Rotation paths and how fast each direction turns (degrees per step):
Each turn is a multiple of 5 degrees from 10 to 175, or 0.
Each row of a path follows its step; steps can be skipped.
path 1
step 0: [-11  -6  12   3  12  -1 -24 -29  14  15 -23 -27  -6   9 -20   2 -39 -25
  32 -16   9 -13 -11  14  -7  12  19 -14  -9   3 -16  35 -41 -10  15 -10
  -5   4  37  27  10 -15 -45  20 -31   0  17  39  25 -15  10 -14 -24]
step 1: [-10 -10   4 -22  -1  18   3   2  11  14 -22 -32  12  25 -10  -8 -35 -12
   0  20 -33  -2 -18 -13 -44  16 -34   6  19  20 -28   4 -31  -1   9  38
  -6  25  39  22   4 -18   6  34 -26 -27  13  -5  -9  17   3  10  39]
step 2: [ 20 -21 -23   0  20  14 -21   7 -10  30   9 -27 -10   1 -27  16 -11  11
   0  35  16   2 -32   5   6   1 -32 -56  15 -15  -4  -6 -55 -12   0 -19
   1  20  38   5   7 -18 -49  -4  -3  -8   9  -5   6   7  -2   9   2]
step 3: [  6  -9  36 -43   2  -2 -15   0   9  14 -11 -39 -12   2  -2 -13 -31  19
   0 -19  33  11 -30   5  -5  12   5 -25  -1  13 -33  31 -15 -46  15  10
 -19 -13  23  21  -5  -1 -12  -7 -34 -22  30   5  -8  38  29  -1  -6]
step 5: [ 21  -4 -17  -2   0  22 -38   9 -15  13 -28   6  24   6 -33  34 -17  -6
 -24  30  20  11 -20  -2 -54  33   0 -30  18   7 -27  29 -22  -2  22   2
 -24  -5  24  15  -6   5 -28   1 -22 -21  12  20  22  -9  13   4  -6]
step 8: [ 23 -17  27   6  -8  -6   9 -15  -9  16 -38 -22  -2  28   2  10 -18 -17
 -29  12  33   0   5  -9  -9  23  -9 -33   0  -6 -54  25 -17   4   6  -5
   1   5  51  37  14 -38 -20  16 -12   5  -5 -11   9   3  39  -5  14]
step 9: [ -5 -17 -12  -9  20  13 -17  34  -2  32 -10 -16  13  35 -40 -38 -50   8
  15   1  27 -27 -29   0 -36   9 -13 -25 -29  13 -13  16 -17 -17  -5  36
   1  16  21  17  -7  -4 -26 -11   5  -2  -6  14  12   4 -10  -5  30]
step 14: [ 14 -22  21 -16  14   5 -13  21  11  21   5 -35 -10 -14 -22   8  -6  25
 -10 -23  28   5 -20  10  -2  -9 -20 -68   4 -11 -36  41   4 -17 -15  19
   4  -5  26  28 -13  -3 -38  -7 -23 -14   6  25  -1  13  -2  26 -11]
step 17: [ -5 -21  18 -27  -4  34 -15   0 -34  -2  -7 -22 -15 -24 -18 -12  -3 -19
  -5  21  10  -6  -9 -18 -57  32  -9 -51 -27 -14 -22  30   2 -19  -9  12
 -22  21  19  35  -5  18 -28 -11  -7  12   6  -1  13  -1  -1  19  15]
step 18: [-12 -31  -5 -48   8  -8  -7   7  -4   3 -24 -34 -25  13  -3   5 -23  40
  43 -10  26  -1   9  10  -5  29 -18 -23  -6  18 -19 -16 -35  27 -26  17
   5  25  22   2 -28  15 -15   3  -9   5  29  28   5 -10  -1  34  -3]
Speeds:
[ -3   0 -16   1  -4  -8  -5  -5  -6   2  -1   5   0   6   4  13  -1   6
   0   0   0  -2   8   3   3  13  -1  -4   5  10   6 -11  -2  -3   8 -15
  -3   3   9  -8  -1   4  -5  -5   6   4   5  -2   3  -3   1   8   0] -> 135
[ -3  -9  -2   4   5  -1   4 -10   7   8   4   0   3   0  -5   2   8  -7
   2   4   8   5   8   1   1   6   7   1  -3  -4   6  -5  -8  -6 -16   1
   5   5   1   0  -1  -6   4 -13 -10   2   6  -7  -1  -9  -4  -9  10] -> 160
[ -3   1  -8   2  -2   0   1  -2  -4   6  -5  -4  -4   7   7   6   0   1
   1  -1  -8  16  -2   6  -3   5   5  -5 -14  -3   1   4   6   4   6  16
   0   2   7  -6  12   4   2  -3  -8   3 -13   8   6  -3  -8   1   0] -> 85
[ -8   7   5  -6   5  -6  -1  -5   2   4   2   3  -2  -2   1 -12   8   0
   1  10 -10   5  -2  -2   5   0  -1  -2   8   2  14   7 -10   4  15  -7
  -1   7  -6  -6   7  -3   0   7 -11  -5   7   5   4   2  -2  -7   2] -> 10
[  0  -7  -1  -6  11   8  -1   2  -5  -7   6   2  -6  -6   2   0   6  12
   1   1  -4   5 -13  -2  -7   0 -10  -3  -5  -4   2   9  -3  -6  -7  -3
  -5   3  -1 -18  -6  -4  -2 -12   8  -3  -1  -3   3   1  -3   5   3] -> 95
[  2   1   2  -6  -2  -2  -6  -1  -8  -6  -7  -5   1   0  12  -3   2  -9
  -4  11  -3   4  -2  -4   7   0  -2   8  -1   3   1  -6  14  -1  -4   7
  -2  12   5  -4  -7 -10  -5  -6  -4   7   3   4  -9   3  16   0   5] -> 155
